data =
[[ 39   5   2 -89 -37 -79 -68   9 -14  -2   5  11  14  36 -27 -12]
 [-83 -62 -57  41  62  70  59  68  17 -25 -38  99  62  42   1  40]
 [ 91  96   3 -11  81 -85 -80  35 -84 -84 -83  -8 -88  46  42 -95]
 [  7 -52  38  39  67  96 -93  34  11 -39  69  72 -98  88 -65 -96]]
data[0,0] => 39
data[3,0] => 7
data[:, 15] => [-12, 40, -95, -96]
data[3,4] => 67
data[3] => [7, -52, 38, 39, 67, 96, -93, 34, 11, -39, 69, 72, -98, 88, -65, -96]
data[0] => [39, 5, 2, -89, -37, -79, -68, 9, -14, -2, 5, 11, 14, 36, -27, -12]
data[0,9] => -2
data[0,1] => 5
data[:, 7] => [9, 68, 35, 34]
data[1,13] => 42
data[:, 8] => [-14, 17, -84, 11]
data[1,10] => -38
data[0,4] => -37
data[3,5] => 96
data[2,8] => -84
data[2,13] => 46
data[3,9] => -39
data[1,0] => -83
data[2,5] => -85
data[0,6] => -68
data[0,10] => 5
data[1,12] => 62
data[0,15] => -12
data[0,14] => -27
data[2] => [91, 96, 3, -11, 81, -85, -80, 35, -84, -84, -83, -8, -88, 46, 42, -95]
data[:, 13] => [36, 42, 46, 88]

X =
[[-13 -17 -24  30  24  26  -8  17 -13  -5   5 -17  -7]
 [  0  35  -2   1 -26   9  11  10   5   9 -19  -5  -4]
 [ -1 -10   1  -3  14  -3  -3  -4  -5  -5   3   3   6]
 [  9   6  16  -9 -11 -12   5 -11   7   6  -1  -2   8]
 [ 19  19  41 -31 -38 -36  15 -24  25  10  -3   4  19]
 [ -1  30  -1   0 -16   9  11  12   4   8 -14  -3  -4]
 [ -1   0   1  -2   3   0   1  -1  -3  -1  -2   1   4]
 [ -1   4   1  -1  -1   1   3   2  -2   1  -3   0   2]
 [  6   8  15  -8 -12 -12   4  -9   7   4  -1  -3   8]
 [ -8 -11 -21  22  17  18  -6  11  -8  -2   4 -12  -6]
 [  0   0  -1   5   1   3   0   1   1   1   1  -7   2]]
X[0][0] = -13
X[5][8] = 4
X[7][11] = 0
X[:, 3] = [30, 1, -3, -9, -31, 0, -2, -1, -8, 22, 5]
X[9][4] = 17
X[10] = [0, 0, -1, 5, 1, 3, 0, 1, 1, 1, 1, -7, 2]
X[:, 6] = [-8, 11, -3, 5, 15, 11, 1, 3, 4, -6, 0]
X[3] = [9, 6, 16, -9, -11, -12, 5, -11, 7, 6, -1, -2, 8]
X[10][0] = 0
X[4][5] = -36
X[1][4] = -26
X[7][2] = 1
X[3][11] = -2
X[9] = [-8, -11, -21, 22, 17, 18, -6, 11, -8, -2, 4, -12, -6]
X[0][7] = 17
X[:, 8] = [-13, 5, -5, 7, 25, 4, -3, -2, 7, -8, 1]
X[0][2] = -24
X[10][6] = 0
X[3][7] = -11
X[7] = [-1, 4, 1, -1, -1, 1, 3, 2, -2, 1, -3, 0, 2]
X[9][12] = -6
X[4][7] = -24
X[2][7] = -4
X[8][2] = 15
X[7][3] = -1
X[7][9] = 1
X[3][9] = 6
X[6][7] = -1
X[5][2] = -1
X[8][3] = -8
X[0][12] = -7
X[7][8] = -2
